One turn or mirror swaps these rows in pairs. Which row does each one swap with?
The rows were stretched afterwards, more along some directions than others.
j_164: [39,-28,196,-48,57,-15,-96,-133,194,39,20,134,-17,57,-102,93,-185,-9,-80,197,-206,-204,1,74,182,-26,37,51]
j_872: [-30,39,-130,127,-98,169,-139,91,-42,-20,-11,235,118,-85,39,-46,103,62,-66,41,67,83,-157,-137,-34,257,-6,-111]
j_612: [-79,102,-128,91,-54,279,-59,-80,30,93,19,147,138,-78,-194,-157,119,62,-107,127,-97,88,-77,-14,-37,2,94,-117]
j_929: [-39,-92,121,294,-71,92,-55,-208,225,146,-176,329,-37,26,42,232,-83,-34,-372,31,-115,-16,46,-99,52,223,-88,-9]
j_469: [49,-76,138,-3,42,-22,-202,-64,255,-98,108,116,37,36,-145,14,-136,52,26,87,-6,-228,-1,158,129,-55,80,-6]
j_862: [-93,219,-162,99,-78,11,176,-94,67,84,-77,71,-123,209,-43,53,181,-65,-85,101,-76,221,1,66,-48,189,85,21]
j_289: [24,126,22,135,-29,130,-127,43,48,82,76,-25,34,-153,170,26,47,-24,-29,284,-192,85,5,-23,-144,143,-157,38]
j_995: [-74,56,4,6,13,29,58,173,25,-98,57,330,39,131,130,328,-100,121,52,-161,-146,97,101,97,122,100,56,-59]
j_734: [53,-138,197,-59,64,31,-238,-6,220,-121,101,254,58,14,-70,48,-209,100,35,-18,76,-205,32,123,146,-46,26,-34]
j_572: [-33,147,13,101,-40,128,-160,56,86,110,58,-43,51,-139,112,6,-6,21,1,317,-170,48,-6,12,-129,153,-139,0]
j_689: [100,-32,20,273,-118,74,-162,12,-29,-73,98,125,-124,-49,215,261,-21,34,-56,54,-86,11,-42,-156,-3,133,-110,-37]
j_284: [120,-29,199,-74,41,-26,171,69,219,-68,72,113,-159,141,-26,218,-6,-28,-64,-15,162,-21,35,68,41,-39,4,-110]
j_327: [23,131,12,132,-14,135,-114,30,30,79,78,18,-20,-130,240,24,88,-13,-66,256,-178,113,18,-14,-165,133,-198,97]
j_306: [121,89,151,-146,51,68,67,51,123,144,34,78,72,127,163,182,-99,97,31,9,116,72,-41,-43,39,52,-50,96]
j_261: [-1,-48,198,-59,9,224,-40,-10,35,138,-122,358,180,-106,-52,108,-80,31,-42,-67,131,-17,168,25,15,-169,-204,-117]
j_493: [165,-102,332,34,28,76,5,-118,129,99,58,126,99,-36,-120,91,-107,-1,-114,144,62,-250,-32,-109,16,-110,137,72]
j_364: [57,1,191,-288,64,-47,214,-202,104,221,77,95,-128,279,-58,107,-54,-70,-31,-94,91,-7,30,108,120,-362,-34,-30]
j_65: [-50,62,1,156,-40,70,-33,-148,25,-15,82,322,46,100,-272,-73,-77,-53,-192,-48,60,90,-98,113,107,115,189,-26]
j_864: [90,48,201,-42,23,-22,147,-247,107,132,-37,63,-83,117,-68,190,-61,-147,-242,209,-130,-49,27,-28,166,-42,141,83]
j_633: [-224,27,-165,145,-36,-1,51,-136,112,-23,-131,176,84,81,-127,-47,35,67,-48,27,51,98,-61,9,-51,216,97,-36]
j_735: [105,-137,362,21,33,23,87,-222,173,103,-21,208,60,-60,-144,104,-91,-18,-107,81,29,-202,6,-27,-29,-179,34,55]
j_577: [39,84,-41,92,-32,104,-13,-31,-42,-7,26,26,-70,-99,121,69,197,-68,-117,129,-315,185,56,51,-114,74,-216,49]
j_625: [76,39,188,3,40,-10,210,-242,101,144,-60,97,-103,119,-37,206,-29,-175,-310,213,-161,28,51,-40,134,-43,77,46]
j_160: [53,37,123,-76,84,17,-14,-42,12,293,156,270,-183,283,24,104,61,-36,116,-87,165,-12,41,26,145,-355,102,-60]
j_591: [-12,-46,-158,44,-71,200,-236,80,-119,-47,-9,75,-109,58,178,-29,31,80,-55,-60,34,25,-41,-54,85,102,90,98]
j_113: [52,35,-96,76,-29,95,12,-14,-29,-79,23,50,-119,-79,118,45,255,-63,-73,-5,-127,271,68,110,-112,6,-221,47]
j_427: [-122,61,131,-142,132,132,1,-133,-42,75,-44,435,403,-175,-119,-131,-62,-22,16,146,41,4,-82,89,-39,-78,-162,28]
j_248: [-33,9,-136,132,7,42,-243,160,0,-192,79,203,228,-108,2,-182,188,35,60,150,59,0,-14,71,-61,42,63,-6]
j_94: [-47,150,39,94,12,116,-158,24,113,129,42,-7,93,-81,80,-46,-71,23,8,341,-133,0,-33,22,-100,142,-109,11]
j_778: [63,-99,204,-59,54,79,-162,24,138,-27,107,217,93,124,-15,-74,-44,82,78,-57,270,-71,128,177,-12,-158,-30,91]
j_218: [35,37,212,-96,69,-17,107,-222,158,100,-17,111,-39,107,-141,207,-164,-80,-145,217,-126,-118,-4,33,164,-52,117,23]
j_224: [150,-87,347,1,7,93,-24,-106,153,105,23,157,114,-23,-120,144,-146,3,-131,147,86,-247,-20,-108,74,-81,129,88]
j_410: [42,16,209,-52,47,3,102,-215,155,133,-37,88,-51,79,-153,181,-142,-120,-180,251,-134,-80,-7,-9,184,-38,136,18]
j_880: [60,-65,167,-73,52,97,-182,88,152,-45,91,157,127,54,-25,-69,-58,109,111,-5,265,-35,144,182,-64,-104,-79,55]
j_171: [107,6,42,-135,64,-67,-32,-12,67,35,65,119,-40,131,-240,-93,-9,-133,-65,200,259,147,39,153,119,-235,12,-8]
j_2: [-95,12,-17,145,-55,216,21,-87,104,-21,-30,176,235,-88,-237,2,130,51,-189,34,38,54,-162,-53,-75,238,164,-108]
j_721: [-100,135,-73,-52,18,51,-177,73,87,87,30,156,95,223,-23,-36,-143,80,116,129,158,24,-79,69,137,109,45,-111]
j_895: [59,57,208,-35,48,-22,135,-246,140,125,-34,77,-71,98,-76,228,-92,-126,-179,209,-163,-82,10,-13,152,-37,119,64]
j_966: [-36,16,-134,164,-130,160,-110,31,-93,-25,-17,266,60,-46,30,23,146,13,-127,-17,11,124,-150,-139,44,208,14,-144]
j_604: [-18,-97,40,29,-28,31,125,-164,9,-63,-50,346,-20,28,-76,94,141,-50,-106,-151,-33,85,-16,106,-9,-80,-64,-93]
j_39: [150,61,214,157,-99,-58,-50,-134,315,15,-1,93,82,115,-57,44,-162,-48,-293,145,77,-154,137,22,19,165,42,86]
j_232: [66,124,-58,-239,-76,114,238,-156,2,-59,115,-67,-10,238,-208,-153,132,-27,-72,66,225,167,-59,196,-9,-21,90,-8]
j_541: [-16,-34,-4,-48,-114,171,44,57,139,-153,24,134,92,-30,159,-54,41,141,-110,102,3,-18,-10,43,-25,187,-78,4]
j_68: [4,133,50,139,-22,120,-134,17,105,123,58,-30,-5,-135,156,49,17,-15,-49,298,-190,65,18,-6,-142,135,-181,44]
j_116: [21,166,13,25,30,12,-14,-151,67,191,17,66,-29,343,49,180,-36,10,79,-33,49,40,4,65,12,66,48,74]
j_785: [94,-161,235,-75,16,160,-220,89,207,42,95,-22,63,-93,-43,10,-293,18,106,248,117,-173,95,-11,20,-222,-100,-31]
j_136: [26,39,35,174,-76,-90,89,-197,-40,59,18,-103,-155,56,-102,230,133,-135,-16,-2,-34,36,-119,-100,-79,62,103,115]
j_157: [33,-114,174,-33,38,79,-246,-3,268,-85,78,289,134,59,-154,-83,-200,125,43,14,181,-224,30,146,98,-27,53,-30]
j_446: [78,-118,202,-15,24,75,-288,-6,206,-110,121,234,167,69,-91,-128,-171,120,65,-20,245,-227,38,132,54,-54,34,43]
j_542: [33,73,-36,-198,110,-4,-14,34,37,-34,-136,138,121,49,-17,51,-224,-3,-46,139,130,3,28,61,50,65,-58,72]
j_566: [12,120,12,-5,-20,163,5,66,-54,189,72,15,-30,-59,40,78,103,34,135,153,-16,134,-115,-44,-155,-12,-91,13]
j_33: [67,34,99,-186,23,88,-110,55,32,86,52,145,57,277,-109,60,-148,67,72,15,323,-17,-12,-1,246,-56,162,-22]
j_404: [108,34,115,108,-7,163,-46,5,96,-158,5,136,148,-91,40,-203,95,5,-70,24,259,-79,-76,25,-131,173,-32,108]
j_16: [113,16,119,-194,32,77,-14,38,48,66,28,144,62,249,-132,69,-114,30,-20,16,343,-1,14,-33,190,-33,171,-2]
j_684: [20,3,-23,126,-56,77,79,-138,-15,-2,-85,277,-3,156,-1,72,118,-136,-362,-10,69,165,31,-77,146,105,70,-46]
j_15: [79,104,-143,-159,9,-22,-116,143,-3,-6,21,139,-81,84,264,-47,41,21,-40,218,17,96,105,0,-1,105,-41,230]
j_89: [-71,-8,165,-189,200,-16,174,44,14,141,153,369,-11,162,37,228,104,-69,3,61,5,144,134,72,82,-315,15,-28]
j_369: [103,35,87,55,-13,-93,21,-184,168,62,47,-2,4,240,-88,-54,-87,-43,-159,20,330,99,112,38,-42,7,16,118]
j_582: [32,-8,-80,15,-4,125,17,-23,-93,-122,34,187,-93,-47,94,64,233,-36,-41,-135,-59,265,36,86,-65,6,-142,-16]
j_756: [3,-84,251,190,-46,-9,-271,-27,227,76,-26,-10,59,-119,-11,107,-249,58,37,178,77,-268,-62,-115,-31,156,-41,194]
j_868: [-167,-46,29,-49,-15,275,-9,-6,58,10,-90,191,245,-132,19,-107,95,101,-37,-47,24,9,81,70,-137,-27,-164,-20]
j_764: [87,-5,-67,1,-28,97,156,-49,-67,-88,13,228,-122,62,80,106,272,-68,-99,-175,-26,293,85,84,-70,-52,-138,-31]
j_393: [67,12,191,-10,45,123,27,-16,52,169,79,31,-7,-41,6,-1,80,29,109,108,101,77,59,49,-228,-186,-130,90]
j_236: [-14,36,18,29,12,96,-137,-155,-15,104,55,83,-176,228,-203,-4,-157,10,97,159,217,-11,-174,-12,192,-24,187,66]
j_974: [105,82,180,63,-58,12,-66,-62,26,156,67,131,129,-40,18,-167,184,-78,-190,81,95,11,57,-6,-97,3,32,17]
j_554: [-4,-54,-69,-11,-37,75,181,-91,-69,-76,-43,271,-157,69,3,135,237,-64,-96,-168,-61,278,21,75,-14,-62,-112,-81]
j_914: [-29,18,283,-287,49,20,194,-19,101,148,-189,227,180,62,-127,159,-49,14,-85,38,55,-12,201,73,120,-105,56,-62]
j_179: [35,64,91,-46,27,186,26,60,-14,220,28,10,-9,-92,3,26,23,45,114,202,25,116,-67,-33,-170,-72,-149,28]
j_906: [6,-52,-55,36,-31,134,35,-170,-47,93,47,10,-160,-22,-134,-82,81,-174,10,170,-38,86,-156,-58,-1,-193,48,-55]
j_119: [28,30,-155,190,51,-9,-303,150,80,-32,190,80,-75,65,67,-143,65,-29,-138,203,153,5,-9,-14,-82,119,128,49]
j_510: [52,83,-115,-91,-62,6,-168,-15,67,-138,67,75,163,-9,-285,-138,-12,-27,-149,242,109,-34,60,111,-69,130,116,-25]
j_933: [87,-45,-4,-89,-84,46,-254,43,44,-14,94,-30,-88,105,-70,113,-262,71,-19,-18,69,-111,-47,48,134,-4,32,-131]
j_379: [33,-99,49,60,-23,0,114,-193,26,-62,-30,319,-59,31,-71,68,154,-77,-150,-117,-19,63,-34,56,12,-61,10,-45]
j_28: [133,108,103,-243,46,95,84,31,118,249,73,54,-84,177,54,175,-147,67,5,94,-40,108,119,17,135,-260,-83,-43]

j_612 pairs with j_28
j_914 pairs with j_974
j_906 pairs with j_785
j_2 pairs with j_306
j_364 pairs with j_868
j_327 pairs with j_218
j_554 pairs with j_446
j_284 pairs with j_404
j_591 pairs with j_933
j_864 pairs with j_572

